Each row has a name. Each question is about the rows just above it.

[232 129 127 132 126] -> Q
[142 127 118  70 128] -> E
[140 129 128 127 128] -> M
[155 128 108 154 128] -> Z
[107 128 145  83 128] -> K
[104 127 172 107 129] -> C
[154 127 118  70 128] -> J
[133 127 209 129 127] -> L
The one value in C and K: => [107]
Which value is in both J and L? => [127]
The one value in E and L: => [127]
Which value is in both K and E? => [128]

[129 189  42  61] = X
[136 143 129 124] = S
[124  72  45  46] = W
[129 127 126 130] = R
[129 127 129 129] = U
[129 127 126 123] = Y
Which value is in both X and R? => [129]
Shared by S and W: => [124]
Shared by Y and S: => [129]
Shared by R and X: => [129]

[ 97  49 191 110  40 164  42 143  76 183  72  40  61 154  94 142 119  78
 170 129 167  67  93 146  73 217 114 147  78  58  39] : B
[188 222  94 133 229 192 197 137 207  59 206 236 206 130 187 107 105  90
  60 151 112  93 187 162 217 163 124 135 164 217 234] : H
[ 29  93  89 146 149 112  96  74  30  75  33 111  33  67 188  68 170  92
 199  62  77  95  44  41  16  86 172  75  89 128 125] : A
[188  77  94 133 229 192 197 137 207  59 206 236 206 130 186 107 105  90
  60 151  89 204 187 162 217  68 124  89 164 217 234] : D
Whose row is [188 222  94 133 229 192 197 137 207  59 206 236 206 130 187 107 105  90
  60 151 112  93 187 162 217 163 124 135 164 217 234]? => H
Which row holds [ 29  93  89 146 149 112  96  74  30  75  33 111  33  67 188  68 170  92
 199  62  77  95  44  41  16  86 172  75  89 128 125]? => A

[124 137 180 100 133 130] : bevop
[125 196  83  74 191 100] : Zaz
[159 148 113  83 112  84] : sidem
[192 143  44 163 165 122] : zapa
[124 129 138 135 115 168] : ris
[115 139  81 167 154 124] : dip
[115 117  48 165 125  88] : suf
[166 121 191 122 108 109] : nokat
[114 122  54 127 191 174] : lef
[149 129  68 106 176 127] : Kobu
The one value in nokat and Zaz: => [191]
Shared by sidem and Zaz: => [83]

[163 107  84 165 101 128 101  97 139 155 116  83] -> V
[ 85 114  95  54  87  62  41  56 162 164  28 133] -> G
[ 50 132 181  74 152 129 151 140 148 119 141 166] -> F
[181 140  63 152 107 171  70  91 141 162 162 115] -> N
[137 165 165 145 160 181 187 171 101 108 188 103] -> P
Shared by V and N: => [107]
Shared by N and V: => [107]
Which value is in both G and N? => [162]
[163 107  84 165 101 128 101  97 139 155 116  83] is in which row? => V
Which value is in both P and F? => [181]
Shared by N and G: => [162]

[156  96 139 129 154 117 138] -> gekas
[107  61 151 143 103 138 138] -> pum
[144  51 108 139 107  85 143] -> kov
The one value in pum and gekas: => [138]
The one value in kov and gekas: => [139]
Shared by gekas and pum: => [138]
Whose row is [144  51 108 139 107  85 143]? => kov
The one value in gekas and kov: => [139]
[107  61 151 143 103 138 138] is in which row? => pum

[129 156 153  90 146 176 103 172 158 147 172 154 151 163 178 124 134  94] -> zuv
[109 152 152 108 143 162 114 151 149 164 154 140 139 167 119 124 163 104] -> Vamez
[109 152 147 108 143 162 134 147 149 118 154 148 139 167 163 124 136 104] -> dilof
[109 152 147 108 143 162 114 164 153 118 154 154 139 167 163 124 136 104] -> rigof
Whose row is [109 152 147 108 143 162 114 164 153 118 154 154 139 167 163 124 136 104]? => rigof
Where do [109 152 147 108 143 162 134 147 149 118 154 148 139 167 163 124 136 104] appear? => dilof
The row with [129 156 153  90 146 176 103 172 158 147 172 154 151 163 178 124 134  94] is => zuv
Which row holds [109 152 152 108 143 162 114 151 149 164 154 140 139 167 119 124 163 104]? => Vamez

[114 132 123 128  88  95 112 146 123 160  95 164 166 112 148 185 149 169
 138 113 109 116 168 124  92 175 133 177] : Nes
[147 163 143 146 142  51 150  98 185 100 127  88  79 129 101  70 108  99
 114 176 137 178 123 202 155 158 185  88] : sipu
[136 186 127 174 153  20 144 106 220 130 135 133 129 190 107  68 128 121
  94 194 139 171 117 207 137 174 185 115] : nakeb
[146 170 133 157 102  49 144  61 176 106 170 103  86 160 104  54 114  67
 103 151 135 161 136 182 101 156 179  87] : ges
[130 162 122 141  54  74 114 214 175 175  43 186 103 153 161 112 152 227
 162 104 109 161 136 169 146 152 173 201] : dep
[124  98 136  99 121 192 102 149  85 153  92 149 143 114 153 236 149 165
 141  92 127  94 147  94  96 102  96 151] : sede
[103 107 106 103  48 198 130 202 104 106  56 178 199 118 164  82 143 220
 126 103 106 107 111  87 145  95  96 185] : roro
[131 178 135 137  83  52 120 177 198 116  90 155 168 152 141  21 161 103
 146 161 122 163 135 198 141 159 179 165] : bek
[109  90 129 105  99 215 114 137  82 113  70 144 148  95 136 170 147 145
 129 162 122  87 116  78  94 104  89 137] : molo
Where do [124  98 136  99 121 192 102 149  85 153  92 149 143 114 153 236 149 165
 141  92 127  94 147  94  96 102  96 151] appear? => sede
The row with [103 107 106 103  48 198 130 202 104 106  56 178 199 118 164  82 143 220
 126 103 106 107 111  87 145  95  96 185] is => roro
Whose row is [131 178 135 137  83  52 120 177 198 116  90 155 168 152 141  21 161 103
 146 161 122 163 135 198 141 159 179 165]? => bek
Whose row is [147 163 143 146 142  51 150  98 185 100 127  88  79 129 101  70 108  99
 114 176 137 178 123 202 155 158 185  88]? => sipu
Where do [136 186 127 174 153  20 144 106 220 130 135 133 129 190 107  68 128 121
  94 194 139 171 117 207 137 174 185 115] appear? => nakeb

[144  83  44 149 142  95  77 187  62 154 114] = vev
[174 127  84 189  63  83 142 143 187 188 143] = losu
[ 82 140 187  83 236  81  89 136 126 143 115] = feted
Which row holds [ 82 140 187  83 236  81  89 136 126 143 115]? => feted
Whose row is [174 127  84 189  63  83 142 143 187 188 143]? => losu
Whose row is [144  83  44 149 142  95  77 187  62 154 114]? => vev

[ 75  57 117 137]  roli
[ 58 117  57 116]  latam
[66 75 76 57]  gol
The one value in gol and latam: => [57]
Shared by latam and gol: => [57]
Whose row is [ 75  57 117 137]? => roli
The row with [ 58 117  57 116] is => latam

[186 183 187 179 159  78 173 129  76 148 178 147 190  30 159 166 169  46
 137]  nolu
[ 46  93  47  96  90 141 159 164 146 120 105 172  57 111 140 169  59 144
 109]  matup
[ 91  66 177  53  66 198 146 142 199 136 180 109 148 224 178 135  64 182
 173]  fumo
[145 183  47 179 159  78 173 129  76 148  46  93 190  30 159 166 192  76
 199]  fuvo
[ 61  99  74 146  90  75 204  52  82 175 108  78  55 124  76  47  76  70
  51]  Liras
[ 61  99  74 146  90  47 204  52  82 175 108  78  55 124  76  47  76  70
  96]  sife
[205 146 180 195 177 141 138  99 181 152 132  65 194 125 188  95 175 179
 135]  zufes
[100  48 189  94 202  92 167 158 132 207 182  65 159 133 171  50  67  95
 165]  Zore
The one value in fuvo and zufes: => [179]
Where do [205 146 180 195 177 141 138  99 181 152 132  65 194 125 188  95 175 179
 135] appear? => zufes
The one value in fumo and sife: => [146]
Whose row is [100  48 189  94 202  92 167 158 132 207 182  65 159 133 171  50  67  95
 165]? => Zore
Which value is in both Liras and fumo? => [146]
Shared by fuvo and Zore: => [159]
Shared by nolu and Zore: => [159]

[159 195  76 108 166 112 128  32 145 130 117 179  71 140  48 162  64 224
 114 135  93 215  65  61  41 108  70  59] = tiz
[ 50 162 134 224  74  60 179  65  88  32 228  20 117  71  48 147 199 164
 145  58  45  53 133 212  49  68 189 204] = losud
[ 67  44  54  63 142 130 156  65 127 227 112 193 114 164 118 174 118  51
 160 105 163 202 132 212 129 185 224  72] = Mivu
[203 148 185 195  18 167 220 201  37 190  75  26 117  52  56 172 201 183
 151 199  64 167 142 217 141  59  18 210] = lafa
[ 67  35  81  98 161  71 230 149 167  70 212 231  33 195 118 116  60 137
 108 228  81  33  27 133  85 238 151 167] = der
[ 31  33 179 178 137 117 173  47  21 208  69  73 112 123  74  48 102 198
  42  98  48 230 143  18  70 177  56  44] = zeneg
Where do [ 50 162 134 224  74  60 179  65  88  32 228  20 117  71  48 147 199 164
 145  58  45  53 133 212  49  68 189 204] appear? => losud
[ 67  44  54  63 142 130 156  65 127 227 112 193 114 164 118 174 118  51
 160 105 163 202 132 212 129 185 224  72] is in which row? => Mivu
The row with [203 148 185 195  18 167 220 201  37 190  75  26 117  52  56 172 201 183
 151 199  64 167 142 217 141  59  18 210] is => lafa
Whose row is [ 67  35  81  98 161  71 230 149 167  70 212 231  33 195 118 116  60 137
 108 228  81  33  27 133  85 238 151 167]? => der

[124 136 112 133 203]  futi
[134 118 121 111 177]  kuv
[117 142 121 174 113]  kadi
[111 160 118 201 138]  pila
[127 148 118  99 177]  zabe
[127 124 106 133 216]  keru
[124 148 118 146 164]  rikot
[141 142 127 110 203]  bogi
[127 112 124 100 126]  soki
[127 142 106 133 216]  zarof
[141 142 127 146 203]  kapul
[148 100 138  50 117]  Fupi
Shared by Fupi and soki: => [100]
Which value is in both kadi and Fupi? => [117]
The one value in kadi and kapul: => [142]

